Each row is where one point has got to under a steady rotation. How many steps took it there?
The counts run from 0 to 100.
[132 118 107 157 142 109 113 133 133 182  89 163 147  94  85 144 120 116
 125 124  93 142  80 103 134  65 101 144 127  88 149 110 113  93 127 114] => 81
[140 111 177 149 136 180 138 148 117 155 108 140 123 131 117 116  97 133
 156 148 105 109 122  94  62 120  93 123 115 105 171  92  91 137 137 168] => 9
[115 128 171 102 115 158 158 138 138 125 125 130  85 171 100  92 161 100
 158 145 124 145 135 101 163 173 110 142 161 132  90 106 146 155  79 135] => 27
[130 134 169 134 117 148 102 105 137 205 119 167 148 137 137 147  99 120
 161 154 145 112  96  90 123 105 121 144 178 117 168 117 124 117 137 173] => 86
[159 164 142 132 150  90  88 123 107 162 132 144 116  92 172 134  97 150
 162 108 143 114 145 153 146 112 117  93 135 162 171 130 179 127 115 102] => 64
[148  97 181 118 104 164 122 119 178 149 114 119 128 124 129 107  80 134
 142 173  84 158 113 131 100 164  97 128 100  86 142 105 116 120 108 158] => 100
[112  97 130 123 121 177 159 139 108 132 125 136 137 163  82 123 159  99
 132 165 156 117 120  70 124 132 137 157 162 110  89 120 107 135 141 185] => 15
[116 169 116 141 115  86 121 108 110 121 171 124 125 142 166 135 116 140
 127  93 174 114 167 173 119 153 168 107 129 182 148 162 140 139 159 122] => 53
[167  84 165  79  95 152 111  85 157 170 123 121 144 124 108 118 108 115
 144 190 134 151 110 109 132 154 119 127 149  90 112 128 136 112 120 160] => 97
[170  87 179  89  98 157 111  92 163 171 124 121 136 122 118 108  96 121
 145 183 126 153 114 116 116 160 113 124 140  87 130 117 131 118 119 163] => 98
[159  68 164 125 106 158 146 117 144 135 129 110 119 162  91 108 108 103
 124 155 163 140 147 120  78 174 131 128 135 121 119 117 118 150 165 176] => 19
[ 97 154  80 163 174 113  90 164 120 120 117 136 147  89 141 168 135 152
 126 112 108  90 108 132 164  75 127 137 116 153 165 121 140 105 138 129] => 69
[157 132 122 108 150  99  90 104 116 165 128 125 159  82 136 157 125 129
 117 129 184  82 114 109 153  80 142 110 165 128 153 132 148 107 181 138] => 74
[ 70 198 105 143 126  99 158 143  94 109 145 142 103 144 142 124 175 127
 133  82 110 128 151 131 163 134 142 136 131 157 104 149 120 133  97  84] => 48
[105 147  80 135 176 112  98 145 107 134 118 132 157  84 130 165 155 135
 113 131 146  83 102 107 181  63 140 139 146 140 138 130 146  99 150 131] => 71
[159  79 144  86  99 151 111  91 152 171 127 129 152 124  99 123 122 109
 140 193 141 148 103 106 146 143 124 143 159  88 101 133 139 104 127 164] => 96
[102 136 117  86 113 116 162 138 142  74 140  86 101 142 104 108 181 110
  90 116 131 132 140 133 175 162 148 136 131 126  74 136 116 137 127 110] => 37
[162 120 131 117 138  99  90 102 128 169 124 121 155  84 134 149 108 130
 113 127 175  91 114 122 132  85 134 104 158 126 165 132 139 106 191 133] => 75
[124 159 105 149 122  77 122 116 114 109 160 122 128 131 160 140  99 146
 118  93 159 120 167 183 114 151 165 105 111 180 151 161 140 130 166 120] => 54
[103 156  95 177 171 113  89 165 124 119 118 136 145  92 152 159 112 157
 134 103 103 101 113 148 146  81 123 128 101 158 181 122 141 111 132 122] => 68
[153  81  99 111 149 144 123 140 102 134  96 120 156  83  80 137 147 130
 122 182 108 128  96  93 128  90 105 132 108  82 110 123 110  91 139 143] => 2
[152  78  94 130 149 150 113 149 121 119 109 117 167  80 103 147 119 150
 116 178 104 119 100 119 101  96 116 126  85  92 135 125 109  96 161 162] => 0
[168 108 188 108 130 164 127 125 104 174 110 142 124 115 123 111 107 127
 160 159 128 108 124  85  85 119  93 107 138  90 156  99 110 133 134 157] => 7
[117 114 159 160 114 156 100 108 161 175 126 151 161 140 136 151  78 132
 150 149 134 117  98 112  96 115 130 145 139 122 177 110 118 117 157 191] => 88
[118 112 157 110 119 155 162 143 139 116 116 125  87 164  79  89 158  96
 150 144 114 159 130 104 157 169 107 151 150 124  85 103 141 151  75 129] => 26
[129 134  55 161 145  65 120 139 108 107 131 135 128  91 106 140 137 138
 111 104 122 153 143 174 157 118 145 121  99 158 114 163 157 105 131  83] => 58
[123 141  97 118 163 111  91 126 105 144 122 132 157  87 132 165 151 136
 117 131 163  79 104 107 183  69 146 130 159 137 142 138 151 102 159 136] => 72
[113  80 101 131 116 157 118 124 168 144 114 132 170 124  80 150 134 118
 122 182 120 145  81 105 147 117 136 167 131  95 102 130 120  94 138 175] => 93
[124 128 166 148 116 151 101 106 150 194 126 160 149 138 139 148  88 130
 161 148 147 118  99  98 106 112 130 143 164 125 174 116 124 118 148 182] => 87
[173  93 141  89 144 151 125 122  88 166  97 133 137  94  90 124 145 122
 143 179 131 116 105  72 132  99 100 120 145  76 111 123 124 106 123 136] => 4
[ 93 139 165 124 117 159 146 151 175  72 145  89  97 171 143 104 117 128
 120 119 121 119 156 147 122 186 132 130 112 151 140 104 119 163 127 159] => 32
[164 109 134 141 140  94  94 108 143 165 112 122 152  80 119 144  81 135
 106 121 147 109 105 136 100  82 122 108 125 111 184 119 127 102 183 129] => 77
[116 141 191 100 111 165 145 132 151 114 137 111  86 176 138  93 136 115
 153 140 139 124 152 117 138 192 121 128 156 151 121 101 142 167  99 152] => 29
[144 111 118 165 142 101 109 129 143 168  93 139 154  81  90 149  92 127
 114 116 104 134  95 131 106  68 107 127 109 106 169 106 111  95 161 116] => 79
[182 104 178  99 135 159 129 118  89 178 104 137 127 107 116 115 123 125
 156 166 128 112 120  74 105 115  93 108 146  88 136 110 117 126 132 148] => 6
[135 111 112 162 142 103 110 137 136 171  95 149 145  84  82 147 106 125
 118 115  94 137  86 115 124  65 101 138 118  99 161 111 116  93 144 112] => 80
[ 97 102 122 138 133 183 165 155 107 127 117 135 134 163  76 131 159 104
 130 166 135 114 112  67 121 123 126 166 148 109  98 115  97 129 139 181] => 14
[105 133 184 123 109 165 143 140 172  91 151  98  95 174 150 101 123 127
 136 124 134 117 158 140 120 192 132 122 121 157 142 102 127 164 122 164] => 31
[130  90 141 111 118 174 157 125 117 139 130 130 129 166  82 123 148  95
 130 171 169 113 130  71 119 144 134 145 168 118  93 122 114 138 153 183] => 16
[132  78 109 110 107 151 119 115 153 152 114 130 166 123  76 145 139 109
 124 190 128 147  87  96 154 124 137 164 142  90  90 131 128 100 127 168] => 94
[ 98 189 118 118 116  91 134 114  91 131 168 137 113 147 173 138 150 133
 141  91 168 110 166 145 155 149 171 119 154 174 126 159 139 140 133 119] => 51
[103  82  94 151 117 154 115 132 171 135 119 134 174 129  85 157 116 125
 121 174 113 144  83 109 128 117 137 170 118  99 121 127 112 100 143 180] => 92
